In the data rows, zero lies at 4.5, halfway between 4 and 5.
Here are some numbered points:
[7 5 3 4 5 4 6 4 4 4 4 6 6 2 5 4 5 6 7 6 5 3 6 4 5 4 4 3 5 3 5 6 5 5 5 7 4 5 4 4 4 4 6 5 5 4 2 3 3 2 4 4 5 5 6 5 2 5 6 4 6 3 3 5] 0
[4 5 2 4 7 2 7 3 5 6 5 5 4 3 2 5 3 8 3 3 7 4 3 1 3 5 5 6 6 3 3 6 4 4 6 3 2 4 4 7 6 6 4 4 3 7 4 7 4 5 5 5 4 5 4 4 2 6 4 6 4 4 5 7] 1
[8 4 6 6 5 4 3 4 7 7 4 4 8 6 4 5 3 3 7 3 4 3 5 6 3 3 2 7 7 2 8 4 6 4 4 5 4 4 1 2 4 8 5 5 0 5 4 2 6 4 4 6 3 4 3 4 8 3 4 4 6 3 7 7] 2
[7 3 4 5 5 4 4 3 2 6 5 5 3 5 4 4 7 4 5 5 6 4 4 6 7 7 3 2 2 6 4 5 5 4 6 7 5 4 5 1 6 2 3 8 6 2 4 4 2 2 2 6 8 2 5 6 3 5 3 4 4 5 4 3] 3
[5 8 3 4 3 2 5 9 7 3 5 5 4 2 4 5 3 4 4 1 5 4 4 4 2 3 6 8 7 3 7 3 5 2 0 5 2 2 4 6 3 9 8 3 1 6 4 3 3 3 5 4 5 3 5 0 2 1 5 6 5 1 4 6] 4
[0 6 5 5 6 6 7 8 4 1 5 4 4 3 7 6 4 6 1 5 2 2 6 4 5 2 6 7 7 1 3 5 4 5 4 3 4 4 4 9 2 7 6 1 4 5 3 5 6 6 9 5 7 6 4 3 6 7 8 5 4 4 7 4] 5
[6 5 4 4 5 3 5 7 5 5 5 5 4 4 3 5 4 6 5 3 7 3 4 2 2 4 8 7 6 4 6 6 2 5 4 1 2 5 6 6 5 7 4 4 1 6 4 7 6 5 4 4 2 6 3 5 5 4 6 5 5 4 5 6] 6
[7 5 3 4 4 2 6 4 3 4 3 5 5 3 6 3 6 6 4 5 4 5 6 5 3 7 4 1 5 5 3 5 4 4 5 7 4 5 3 3 7 2 6 6 5 4 7 7 4 6 4 7 4 3 5 6 4 4 0 4 4 7 2 6] 7
[8 6 5 6 6 4 4 6 5 5 5 5 4 4 5 3 6 7 4 4 7 3 5 2 5 4 7 6 6 2 9 6 3 3 4 2 4 5 6 5 4 8 4 4 2 4 3 2 4 4 4 3 4 4 5 4 3 6 8 6 5 2 5 5] 8
[3 6 3 5 5 3 8 7 5 5 4 6 3 3 4 4 4 4 4 4 6 2 5 2 2 5 7 7 8 1 5 6 3 5 3 3 3 4 4 7 4 7 7 3 0 5 4 5 5 7 6 4 5 6 5 4 4 6 5 4 4 5 3 6] 9
[6 4 5 7 4 6 2 0 6 8 2 2 6 7 0 6 6 5 9 6 1 9 2 6 9 7 1 3 1 8 3 3 2 5 9 2 3 2 3 5 5 0 2 6 8 8 6 2 4 6 1 3 3 6 3 9 7 1 2 3 3 3 8 6] 10
[3 5 4 4 5 3 6 2 4 5 6 5 3 2 2 6 7 7 3 6 7 6 2 2 5 6 7 3 3 5 4 5 3 5 8 4 2 5 6 7 4 2 1 7 8 6 5 7 4 5 3 4 5 6 4 6 2 7 6 5 4 3 5 3] 11
[6 4 4 4 5 5 4 7 6 4 5 4 7 5 6 4 3 4 3 2 6 5 3 4 3 4 4 6 6 4 6 3 5 3 3 5 5 4 3 5 4 9 7 4 3 3 4 5 5 2 5 5 6 4 3 2 7 5 4 6 5 5 5 5] 12
[5 4 4 5 4 3 5 5 5 4 3 6 4 3 4 5 5 4 5 4 5 3 4 4 5 4 4 7 6 3 5 5 7 5 4 6 4 4 4 4 4 6 4 5 4 4 4 3 4 4 4 4 6 4 6 3 2 3 5 6 4 4 5 4] 13
[8 4 2 3 4 1 6 3 4 4 3 5 5 4 2 4 7 3 6 4 4 3 7 7 3 6 4 6 5 4 3 5 6 5 5 9 3 6 1 0 5 3 5 8 4 5 6 4 4 5 2 6 6 3 5 6 3 1 4 5 5 7 3 5] 14
[4 4 6 4 6 4 5 3 3 5 5 4 4 4 3 5 6 7 4 6 7 6 2 2 5 5 6 4 3 5 2 4 4 7 8 4 3 5 6 6 5 3 1 6 6 5 5 6 4 5 2 3 6 6 3 5 3 6 6 5 4 3 5 4] 15
[6 6 3 2 4 2 6 3 4 6 6 4 6 4 2 6 3 4 5 3 4 5 3 4 1 6 4 5 3 7 3 2 6 4 5 5 2 5 1 4 3 5 5 8 7 6 7 8 4 3 3 6 3 3 4 3 3 2 2 3 5 4 4 7] 16
[6 6 7 6 5 9 4 8 6 2 6 3 6 7 7 4 1 2 5 4 4 3 3 5 4 2 4 2 2 4 9 2 4 3 0 3 8 4 6 5 5 6 5 0 1 4 4 1 3 2 6 5 2 3 6 3 7 4 6 5 6 4 5 3] 17
[5 2 4 4 4 2 7 2 4 6 4 7 6 3 5 4 5 4 5 5 5 3 5 4 4 5 3 7 6 2 3 5 6 5 5 6 4 5 4 4 5 5 6 5 4 3 5 5 4 5 4 5 5 7 4 5 3 7 5 4 5 5 4 5] 18
[2 4 4 4 4 2 5 5 4 4 4 5 1 6 5 5 4 1 4 4 5 2 5 4 1 6 6 8 3 5 3 5 6 6 4 4 5 6 4 2 5 5 6 5 3 5 5 8 5 4 5 4 3 4 5 4 6 3 4 4 6 7 3 5] 19
[2 4 6 5 4 7 2 8 5 2 7 4 4 5 6 5 2 3 2 5 5 2 5 4 6 1 3 3 4 4 6 5 4 2 1 3 6 5 7 5 6 6 5 2 4 4 4 3 5 2 6 3 3 2 4 2 4 5 6 7 7 4 4 1] 20
[8 4 2 4 5 5 5 4 5 5 3 5 8 2 5 3 5 6 7 5 3 3 6 6 5 4 2 3 6 3 6 5 5 4 4 8 4 4 3 3 5 5 5 7 4 4 5 1 2 3 4 5 6 4 7 4 2 3 6 5 4 3 3 5] 21
[5 3 4 5 3 3 6 2 4 6 5 6 4 5 4 5 6 5 4 4 5 4 4 3 4 6 4 5 6 5 4 4 6 5 6 5 3 5 3 3 4 5 4 6 5 4 5 5 4 4 4 5 4 4 5 5 5 6 4 4 4 5 5 5] 22
[5 4 3 5 5 4 6 3 4 4 3 4 3 4 3 3 4 5 5 6 7 4 5 2 3 5 6 4 5 4 3 6 3 6 6 5 6 4 6 2 7 1 4 5 4 6 4 5 4 8 4 4 3 5 6 6 4 5 3 5 6 7 3 5] 23
[4 5 3 6 4 3 4 3 8 3 5 4 7 5 4 6 3 5 7 4 4 5 4 4 9 4 2 5 5 5 5 6 3 5 5 4 5 4 5 6 6 7 4 3 4 6 2 2 4 7 5 2 1 7 6 5 3 2 5 6 2 2 6 8] 24
[9 4 4 4 5 3 5 3 3 8 4 6 8 5 3 3 4 5 5 4 6 7 4 5 2 6 4 3 5 4 4 3 5 5 5 8 4 5 2 4 5 4 6 8 4 3 7 4 4 6 2 5 4 5 5 5 3 5 0 4 4 4 2 7] 25
[6 3 6 5 6 6 6 5 6 4 4 5 4 4 4 1 3 6 6 6 6 3 4 3 5 2 6 5 8 1 7 7 5 5 6 5 6 4 5 6 5 5 4 3 1 5 3 1 6 6 5 3 5 7 4 5 5 8 7 5 7 4 5 4] 26
[3 6 7 7 5 6 5 6 6 3 5 3 2 4 6 5 3 2 4 5 5 4 3 3 4 4 6 5 6 3 6 5 4 3 3 2 6 3 6 7 4 4 5 1 3 5 3 4 4 3 6 5 5 3 5 2 6 5 6 4 6 5 5 2] 27
[6 5 6 4 5 7 4 4 4 6 5 4 5 5 4 4 5 7 4 5 6 6 4 3 4 4 7 3 4 5 6 4 3 4 6 3 3 4 6 4 5 2 2 5 4 4 5 4 3 4 3 3 5 4 4 6 4 5 7 4 5 4 6 4] 28
[0 5 4 5 4 2 5 4 4 4 6 2 2 3 3 7 5 5 2 5 4 6 1 2 7 6 3 5 2 7 0 2 5 3 8 4 2 3 5 6 3 2 4 5 9 6 6 7 2 4 5 4 7 4 4 1 2 4 2 5 3 4 4 2] 29
[7 6 4 6 5 6 5 5 4 4 3 4 5 3 6 4 3 4 6 6 3 3 5 4 4 3 4 3 5 4 7 5 5 4 3 7 5 3 5 5 4 5 7 2 3 5 4 1 4 2 6 6 4 3 7 3 5 4 4 5 6 4 3 4] 30
[6 5 7 5 2 7 3 5 6 5 6 4 8 5 5 6 5 3 5 4 3 5 2 7 6 3 3 3 3 4 8 0 6 2 1 5 3 4 3 4 1 6 3 5 5 2 6 2 3 0 3 5 8 2 4 3 5 3 6 4 6 1 5 1] 31
[2 8 4 6 8 6 5 8 6 3 6 3 3 3 6 4 1 5 2 4 6 5 3 2 3 4 9 7 6 2 7 4 1 2 0 0 4 3 6 9 4 7 7 0 2 8 3 5 6 4 8 5 3 5 4 2 5 5 7 4 5 2 4 5] 32
[6 4 4 5 4 4 5 6 3 4 3 8 2 2 4 2 5 4 5 6 6 2 5 3 4 5 6 7 5 3 6 7 4 5 2 5 5 3 7 4 5 5 6 4 2 4 2 4 3 4 4 4 5 4 7 3 1 4 5 4 5 3 2 5] 33
[7 6 4 4 6 5 4 8 4 4 3 4 2 3 4 1 5 7 5 4 5 5 4 3 3 4 8 6 5 3 7 6 1 3 3 2 4 3 9 7 7 5 5 2 0 6 4 5 5 8 5 4 4 5 4 5 5 3 7 5 4 2 3 7] 34
[4 6 3 5 3 4 5 4 4 5 6 6 5 4 4 6 4 3 5 4 5 4 4 3 5 4 2 5 5 6 3 3 7 4 3 7 4 5 4 4 3 6 4 4 6 5 6 4 4 3 5 4 5 3 6 2 2 3 3 5 5 3 4 5] 35
[5 1 2 4 1 5 3 6 5 1 5 4 7 6 8 6 5 5 4 5 3 3 9 9 6 4 2 1 4 7 5 6 5 3 3 6 8 7 2 0 5 3 4 7 8 0 1 3 7 1 6 9 8 5 6 9 5 4 6 5 5 7 8 3] 36
[4 5 5 3 6 4 5 3 3 6 5 4 3 3 4 5 7 7 4 5 6 5 3 3 5 6 6 4 4 5 3 4 3 7 9 4 2 5 5 5 5 3 0 5 6 4 4 6 3 4 3 4 7 7 3 5 4 7 6 5 4 4 5 3] 37
[5 3 5 4 4 6 3 5 5 1 5 4 5 5 9 4 4 5 2 5 3 2 9 9 3 3 4 2 3 6 6 7 4 3 2 4 8 7 1 4 6 3 6 7 5 1 2 5 9 5 7 8 4 5 4 9 7 5 6 4 7 8 7 3] 38
[6 4 3 4 5 2 4 2 6 5 4 4 8 6 2 2 3 6 9 5 5 8 5 4 6 5 1 6 6 3 5 6 4 6 7 6 5 4 3 5 7 6 6 5 4 5 2 3 6 9 2 3 1 9 4 7 5 4 3 4 3 3 6 9] 39
[8 6 6 4 5 5 4 6 6 5 5 3 6 6 5 4 2 3 4 4 5 4 5 5 0 3 7 5 4 4 8 2 5 3 1 4 4 5 4 3 4 6 6 3 2 5 6 4 6 2 5 5 3 2 3 3 7 3 6 3 7 3 4 4] 40
[5 4 5 3 6 5 4 2 2 7 4 5 5 4 4 4 8 5 5 6 6 6 3 4 5 5 5 4 3 6 4 4 5 6 8 5 4 4 7 5 4 2 1 6 8 4 5 4 4 3 2 3 7 5 3 5 4 5 7 5 3 3 6 3] 41
[2 4 5 5 2 4 4 1 4 6 6 4 4 7 2 8 6 2 5 4 3 7 1 6 5 7 3 4 1 8 2 1 6 6 8 3 4 4 4 3 2 1 1 6 9 5 7 5 4 3 3 5 6 3 3 4 5 4 2 4 3 5 7 2] 42
[6 5 3 5 3 5 3 9 5 1 5 4 3 5 5 4 6 6 4 4 5 5 9 8 3 4 8 3 4 5 8 7 0 2 0 0 7 6 4 4 5 1 6 7 6 1 1 4 9 4 7 9 5 3 5 9 5 5 6 4 7 7 6 4] 43
[5 5 5 6 5 6 1 4 4 6 4 4 5 6 1 4 5 6 5 5 3 9 3 5 8 6 6 3 3 6 6 4 0 3 6 1 4 2 7 7 5 2 4 6 5 6 4 2 4 7 3 3 4 6 3 7 5 3 4 3 2 2 6 6] 44
[4 3 3 5 4 6 3 6 5 0 5 3 5 6 9 5 5 7 3 6 4 5 9 9 5 5 3 0 3 8 6 7 1 3 4 3 9 7 3 4 7 1 4 6 8 0 1 4 8 5 7 9 6 4 6 9 6 5 6 4 5 9 7 3] 45
[6 3 3 3 5 6 1 7 4 4 4 5 5 4 4 4 7 7 4 5 5 3 7 7 6 2 4 3 4 6 7 6 3 4 3 4 5 6 5 2 5 3 4 7 6 2 1 1 6 2 5 6 8 5 5 7 4 4 9 5 6 4 8 3] 46
[3 5 5 5 3 2 6 4 7 4 6 5 2 4 2 5 6 4 4 4 6 3 4 3 4 6 6 5 5 4 6 5 3 6 5 2 2 5 4 4 3 4 1 5 3 6 4 5 3 5 3 2 4 5 4 5 4 5 6 5 4 5 5 4] 47
[5 6 4 4 4 3 5 4 3 6 4 4 2 4 4 4 5 4 4 4 4 5 4 4 2 7 5 6 4 7 2 5 6 6 7 4 5 5 5 3 5 5 4 5 4 5 5 7 5 4 3 5 3 4 5 5 6 4 2 4 4 8 4 5] 48
[0 3 8 5 3 6 2 4 5 5 7 3 4 9 6 9 3 1 3 2 4 6 2 5 8 3 3 4 1 7 4 0 6 4 3 2 3 7 5 5 1 5 2 3 7 4 6 5 4 2 5 3 3 1 3 2 5 4 4 4 4 3 6 2] 49
[5 3 3 3 4 2 6 0 2 7 5 7 6 4 3 5 5 5 5 5 4 5 3 5 6 6 2 3 4 7 1 4 7 6 9 8 4 6 3 2 6 1 3 8 8 5 8 5 2 6 2 2 5 5 4 5 1 5 2 5 4 6 3 4] 50
[7 5 4 4 6 3 4 8 6 3 2 4 3 4 3 2 6 6 7 4 7 7 7 3 4 4 8 7 6 2 7 7 0 5 4 1 5 1 8 7 6 5 6 4 0 4 3 5 6 6 4 3 5 7 5 7 6 4 6 5 4 3 4 7] 51
[3 6 8 7 6 8 4 6 4 4 5 4 4 6 6 4 2 2 3 5 5 4 2 3 3 2 6 3 4 4 6 3 4 4 1 4 6 4 8 7 3 5 5 1 3 5 4 3 4 4 6 4 3 3 6 1 6 5 6 4 6 5 4 3] 52
[8 5 0 4 5 3 5 4 3 5 4 6 6 1 2 3 5 7 5 5 5 5 5 3 6 6 4 3 5 3 3 5 4 4 6 9 3 2 4 5 7 5 5 7 5 4 5 4 2 5 3 4 7 5 6 4 0 3 2 6 3 2 1 7] 53
[3 4 7 5 5 7 3 3 5 6 5 3 5 8 5 3 6 5 6 3 3 7 4 6 7 4 4 6 4 4 6 5 4 6 6 2 6 5 5 7 4 6 4 3 2 3 3 3 6 6 3 1 4 8 3 6 7 6 5 2 2 2 7 7] 54
[2 6 2 7 4 3 9 3 6 5 4 4 3 3 4 7 2 4 4 4 4 3 4 2 4 5 2 5 6 5 3 4 6 4 5 6 4 4 2 4 3 6 6 2 6 8 4 4 4 6 7 5 3 4 7 2 3 5 1 7 4 6 4 5] 55
[4 6 4 5 5 6 5 9 5 2 4 4 2 3 6 4 3 4 3 4 5 3 4 4 4 4 7 5 4 3 6 6 2 1 2 4 5 3 7 6 4 3 6 2 4 5 5 5 4 2 6 8 6 2 5 3 4 4 6 5 6 4 3 3] 56
[2 7 7 7 7 7 7 3 7 5 6 3 3 8 4 5 3 5 4 5 5 5 2 1 3 4 6 3 5 4 6 2 3 5 6 0 4 5 4 6 3 4 3 1 3 8 3 5 5 8 7 4 0 4 4 4 8 6 5 4 6 5 7 3] 57
[2 4 5 4 5 4 5 6 2 4 6 7 4 5 6 4 4 3 4 4 6 2 3 4 5 4 4 7 5 4 3 4 8 6 3 6 5 5 4 5 2 9 5 4 3 2 5 5 4 3 5 2 7 4 4 1 4 7 6 3 4 4 5 3] 58
[4 5 3 5 4 4 6 3 3 6 3 4 3 3 3 5 6 1 5 5 3 5 3 5 2 7 5 6 3 7 2 4 7 6 6 6 5 4 3 3 3 5 5 6 5 5 6 5 5 3 2 6 5 4 4 3 5 4 3 4 4 7 3 3] 59
[2 3 6 4 3 4 4 3 3 5 5 5 4 6 4 6 7 2 4 4 6 6 2 4 4 5 5 7 3 6 2 3 6 6 6 5 4 4 6 5 4 4 3 4 8 4 5 7 4 4 5 4 6 4 5 3 5 5 3 5 5 5 4 3] 60
[3 8 3 3 4 2 6 5 5 5 5 3 3 4 2 6 6 5 4 3 6 7 3 3 2 8 7 6 4 5 3 3 4 4 5 3 2 5 3 3 2 4 3 5 7 6 6 7 5 4 4 6 3 4 4 5 6 3 3 5 5 5 5 5] 61
[0 5 6 5 5 7 4 2 4 7 6 2 2 8 2 7 6 3 4 4 4 8 1 5 6 7 5 3 2 8 2 3 4 6 8 1 5 5 5 5 3 1 0 4 8 6 5 6 5 4 3 5 4 4 2 5 7 6 3 3 4 7 8 2] 62
[5 4 5 4 4 5 5 6 4 3 3 4 3 4 6 2 5 3 5 6 4 3 6 6 2 3 7 5 4 5 6 6 6 6 4 5 6 5 6 3 5 2 4 5 4 3 5 5 5 4 5 6 5 5 5 6 7 5 6 4 7 7 4 3] 63
[5 4 5 4 2 5 4 5 3 3 4 5 4 4 5 3 6 3 5 5 3 3 7 6 3 4 4 3 4 5 5 4 6 4 3 7 5 4 4 3 5 3 6 5 5 4 6 5 4 4 6 7 6 3 5 5 6 3 4 5 6 6 4 4] 64
[4 5 3 2 2 4 3 8 4 1 5 3 3 3 7 5 6 7 2 4 4 3 7 8 5 4 6 6 4 6 5 6 3 1 2 3 4 4 5 6 5 4 4 6 7 4 3 4 5 2 6 8 9 2 5 6 5 3 9 6 4 3 6 4] 65
[6 4 5 5 6 5 1 3 5 7 4 4 8 5 3 4 7 6 6 4 4 9 3 7 8 5 5 6 4 4 6 4 3 4 6 3 4 3 6 8 5 6 3 5 5 4 4 3 4 5 2 4 6 7 4 5 6 3 4 4 1 1 6 7] 66
[4 6 4 5 6 5 4 6 5 5 7 5 4 3 5 6 3 7 2 4 6 4 3 2 5 4 5 5 5 5 5 4 3 4 2 2 4 4 6 8 4 7 4 3 4 6 6 4 5 5 6 5 4 4 4 2 2 6 5 6 4 2 4 5] 67
[9 7 4 3 4 5 3 7 7 4 4 5 6 4 4 5 5 6 6 3 4 3 5 5 2 3 7 4 4 4 9 4 4 2 1 3 2 5 2 4 3 7 5 5 2 5 4 2 5 2 5 6 4 2 3 5 5 3 6 4 8 2 5 4] 68
[3 4 4 5 5 3 5 4 6 5 3 5 4 5 3 3 6 7 5 4 4 7 6 4 8 5 5 8 6 2 4 7 2 5 6 2 4 4 5 7 6 6 6 5 3 6 4 4 5 9 4 2 4 7 4 6 4 4 4 3 1 2 5 8] 69
[3 8 5 6 5 5 2 9 6 4 8 2 5 4 4 8 4 6 1 2 6 4 2 3 6 3 6 5 4 3 9 1 1 0 0 0 2 4 5 7 2 9 4 2 3 4 5 3 3 2 6 4 6 2 4 1 2 4 7 7 4 0 5 3] 70
[4 3 6 3 6 4 1 3 5 5 6 3 4 9 5 5 3 2 4 2 7 5 4 6 4 5 4 4 3 7 4 4 6 5 5 2 7 8 4 1 6 4 4 5 6 3 6 8 6 4 5 3 2 4 4 5 7 5 2 4 6 6 5 4] 71
[2 5 5 3 4 2 5 6 3 4 4 4 3 4 4 4 3 4 3 4 5 5 5 2 3 6 7 5 4 6 0 4 3 4 6 4 3 4 5 5 5 4 5 6 6 4 5 7 4 7 6 5 4 4 4 4 4 5 3 5 4 5 2 6] 72
New points follow, each followed by the numbers of its two nearest points above, nearest first.
[3 2 5 4 4 2 3 1 4 7 4 5 6 6 2 5 6 5 6 4 4 8 4 6 9 6 1 4 3 5 2 4 5 6 6 3 3 4 5 5 5 4 4 7 6 4 6 5 3 7 2 1 4 7 3 6 3 4 2 4 1 3 6 6] 66 50
[5 4 5 6 6 8 4 8 4 4 5 4 4 3 6 3 5 5 4 5 6 3 4 4 5 2 6 6 5 2 8 5 3 2 1 5 6 3 6 5 4 7 5 4 2 4 4 1 3 4 5 3 6 3 6 2 3 5 9 5 4 1 4 2] 8 56
[0 4 7 6 6 7 4 1 6 7 3 2 4 7 4 5 5 2 7 6 0 8 2 6 6 3 5 7 2 5 3 4 6 9 7 0 5 4 7 6 2 5 3 2 3 7 4 4 7 7 3 2 1 9 2 5 9 5 6 1 2 5 9 5] 54 62
[3 6 4 5 5 5 6 7 5 3 4 4 2 4 6 5 3 1 4 5 4 2 4 4 1 5 5 7 4 5 4 5 6 5 3 5 7 4 5 3 4 6 7 2 2 5 4 6 6 4 6 5 3 4 5 2 6 4 4 4 5 8 4 3] 19 27
[5 3 4 3 3 3 5 4 1 5 3 4 4 4 4 6 6 1 4 4 4 6 3 7 2 7 4 6 3 7 2 4 7 5 6 7 6 5 3 2 3 3 4 7 8 2 5 7 4 1 3 7 9 3 4 4 5 4 3 2 5 6 4 3] 59 60
[5 1 4 7 4 8 6 5 6 1 4 7 6 5 8 2 4 6 7 7 3 2 9 8 7 2 1 0 7 2 7 7 4 6 4 7 8 6 2 3 6 3 6 5 3 0 0 1 7 6 7 6 5 6 6 9 5 7 6 4 6 9 7 4] 38 36
[3 6 4 8 4 4 5 3 5 5 1 3 3 4 3 4 4 5 7 6 3 6 4 3 7 6 5 7 5 5 3 7 3 7 6 3 4 1 7 9 5 3 6 3 3 8 3 4 6 9 4 4 2 8 4 7 6 2 4 4 3 4 6 7] 69 24
[1 4 5 6 6 5 3 5 4 5 6 5 3 5 5 6 4 6 2 4 7 5 2 3 7 4 4 2 3 5 4 4 4 3 4 3 4 4 6 6 4 4 2 4 8 5 5 5 3 5 6 3 5 3 4 3 2 6 5 6 3 4 4 2] 67 15
[4 7 5 3 6 4 4 5 5 6 5 3 4 5 1 6 4 4 5 3 6 7 2 4 1 6 5 5 3 6 3 1 4 3 4 4 4 6 4 5 4 6 4 6 7 6 6 9 6 5 4 5 3 5 2 4 6 4 2 4 4 5 4 5] 61 16
[2 5 4 4 2 5 3 7 5 0 7 4 3 5 6 5 6 6 2 5 5 4 9 7 6 4 5 1 4 6 6 6 1 3 4 2 6 6 4 4 6 4 3 5 8 1 1 6 5 4 7 8 6 4 5 9 6 5 7 5 6 7 8 4] 45 43
[1 6 4 5 3 3 5 1 4 6 2 2 6 5 2 6 4 4 6 4 0 8 2 4 7 8 3 7 4 7 0 3 5 6 9 5 1 2 4 6 3 3 6 5 7 9 7 5 5 8 5 2 2 6 4 5 7 0 2 4 2 3 6 8] 10 61
[5 6 5 7 6 6 9 4 6 4 4 5 4 3 5 4 4 8 6 6 5 3 4 2 4 4 6 3 6 1 6 5 3 6 6 2 4 3 5 6 5 4 3 3 1 7 5 2 4 7 7 5 3 5 5 7 5 5 6 6 6 5 6 4] 26 57
[4 7 5 4 5 4 7 7 6 4 4 3 3 6 3 5 3 6 4 3 5 3 5 1 1 4 7 5 5 4 6 5 3 5 4 0 3 5 5 5 4 7 3 3 0 7 5 6 6 6 6 5 0 4 2 4 8 4 6 5 6 6 5 6] 6 57
[4 3 6 5 5 7 1 2 5 4 5 4 4 7 5 4 5 2 5 4 5 6 2 6 6 5 4 4 2 8 6 4 5 5 5 3 8 6 8 4 6 3 2 4 6 4 5 5 5 2 5 5 4 3 4 4 8 5 4 3 5 6 5 2] 71 60
[5 3 5 5 6 6 5 4 5 6 4 5 6 4 3 4 5 4 5 5 4 5 2 5 5 4 5 5 6 2 6 4 5 4 5 5 5 2 6 5 3 4 3 5 4 5 4 1 3 3 3 4 7 5 5 3 3 6 6 4 4 3 6 4] 13 28
[5 5 6 6 4 6 6 4 6 5 4 5 5 3 4 4 4 4 6 4 4 3 4 4 3 3 5 6 6 3 5 4 6 5 5 6 3 4 4 5 4 5 5 4 3 7 6 2 5 4 5 4 4 3 5 3 5 4 5 5 5 3 4 4] 13 30
[4 3 6 4 4 5 3 6 3 3 5 4 4 5 5 3 6 6 4 5 5 5 6 6 5 4 6 3 4 4 6 4 2 3 4 3 5 5 6 5 5 3 3 5 5 3 3 5 4 3 4 6 6 4 3 6 5 6 7 5 6 5 6 3] 28 63
[6 4 4 5 3 4 5 3 5 5 4 6 6 5 5 5 4 4 6 5 5 4 3 4 5 5 2 4 4 5 4 2 6 5 4 7 4 4 4 3 5 4 4 5 6 6 7 5 4 4 4 4 3 3 6 4 4 2 2 6 5 4 3 5] 35 22
[8 5 3 4 6 4 4 5 4 5 3 4 4 4 3 2 4 6 5 5 6 4 4 2 3 4 7 4 5 3 5 7 3 4 5 4 5 4 7 4 8 4 5 4 3 4 4 5 5 6 4 4 4 6 5 6 4 5 6 6 5 6 3 6] 23 34
[9 5 3 5 3 3 5 3 6 6 3 4 8 3 4 4 6 7 6 4 2 6 5 5 4 6 4 6 6 3 5 4 4 3 5 5 2 4 2 5 3 6 5 6 3 6 5 3 4 3 2 5 5 4 5 4 4 1 3 4 4 2 4 7] 21 13
[1 4 4 3 7 4 3 5 2 4 2 3 0 4 5 4 4 2 4 4 4 7 3 4 6 6 5 7 2 7 0 7 4 5 6 4 8 2 9 6 5 4 7 3 6 5 3 7 6 9 5 3 5 8 4 4 4 4 2 4 0 6 4 6] 72 48
[5 5 5 6 5 6 6 5 4 6 5 4 5 5 5 5 3 6 3 4 5 5 2 4 5 5 6 3 5 3 5 3 3 3 4 3 3 4 5 8 4 4 5 4 5 7 6 4 3 4 6 5 5 3 3 2 5 5 4 4 6 3 5 3] 67 27
[3 4 5 5 4 5 5 1 5 5 2 4 4 5 4 4 5 2 7 5 0 5 5 5 5 4 4 9 8 3 2 6 8 9 8 6 5 4 5 6 3 6 7 2 2 6 4 3 5 7 4 2 5 8 5 4 8 5 5 3 3 5 7 7] 54 18
[4 4 5 3 4 5 4 5 4 5 6 7 6 4 5 5 3 5 4 5 6 3 4 4 7 2 2 3 5 2 5 4 7 4 3 7 4 5 3 4 5 8 5 4 5 4 5 4 3 3 4 3 4 4 5 2 2 5 4 5 5 2 2 5] 35 13
[5 3 5 6 4 6 4 3 5 5 5 7 6 5 5 4 4 6 7 5 4 5 3 3 7 4 3 4 5 3 6 3 5 5 4 6 4 4 5 6 4 7 3 4 3 4 3 3 3 6 3 3 5 5 5 4 1 5 4 5 3 2 5 5] 13 0
[2 4 6 4 4 4 3 5 5 4 7 4 3 9 6 6 4 2 3 3 8 5 4 5 5 6 4 5 2 6 4 4 5 5 4 3 6 7 3 2 5 5 3 4 5 3 5 8 7 4 3 4 1 4 4 5 7 6 1 3 5 6 4 4] 71 19
[2 4 5 5 3 4 3 4 5 5 6 4 4 5 4 8 6 6 3 4 6 7 2 4 8 5 2 3 3 6 3 2 4 2 7 4 3 5 3 5 3 4 2 6 9 5 6 6 3 3 4 4 7 3 5 4 3 5 4 5 4 2 5 3] 29 60
[3 5 6 5 5 7 2 8 4 2 7 5 4 6 6 5 2 3 3 4 6 2 5 5 6 2 4 4 4 4 7 4 6 3 0 4 7 5 5 6 5 7 6 3 4 2 4 4 4 3 6 3 5 2 5 3 4 5 5 5 7 4 4 3] 20 52
[4 5 5 2 6 4 6 4 4 7 4 4 3 5 5 4 5 1 2 4 6 6 5 4 2 7 6 5 5 6 1 6 5 6 7 4 5 6 6 4 5 3 5 5 5 4 5 8 6 5 4 4 3 7 4 5 6 7 3 3 4 9 3 4] 48 72
[2 2 3 3 2 3 4 5 0 1 3 5 3 2 8 4 6 3 4 8 3 2 8 8 7 5 2 4 3 8 0 8 7 4 5 9 7 5 6 1 6 1 7 5 9 2 3 6 4 2 6 6 8 4 7 6 1 4 5 6 5 7 3 2] 64 3
[4 6 5 5 5 4 7 2 5 5 5 5 5 5 4 5 4 6 5 6 5 5 4 1 4 5 6 2 5 4 4 2 4 7 7 4 2 5 3 3 5 3 3 5 5 7 5 6 4 9 4 2 0 6 5 6 3 4 4 5 5 6 4 5] 23 22
[4 7 6 7 4 6 4 5 6 6 7 4 3 5 5 8 6 5 4 3 4 4 2 6 6 5 5 3 2 5 8 1 4 3 2 1 2 5 2 5 1 4 2 4 5 5 5 2 4 1 4 4 5 0 4 4 4 4 6 4 6 2 6 1] 31 49
[4 3 4 5 2 6 3 6 4 2 5 4 6 4 7 4 5 8 4 7 2 5 8 7 9 3 4 2 5 3 4 5 2 3 4 4 4 4 4 7 6 1 5 5 8 3 4 4 4 2 6 8 9 3 5 7 5 5 7 4 6 4 5 3] 65 46
[8 2 4 4 5 3 7 3 5 5 4 9 7 4 5 1 2 6 8 6 5 1 6 2 4 3 4 5 8 1 5 7 8 7 4 9 4 5 5 3 6 8 5 5 0 5 4 5 3 7 4 3 4 6 5 4 2 6 3 5 5 4 3 8] 18 0
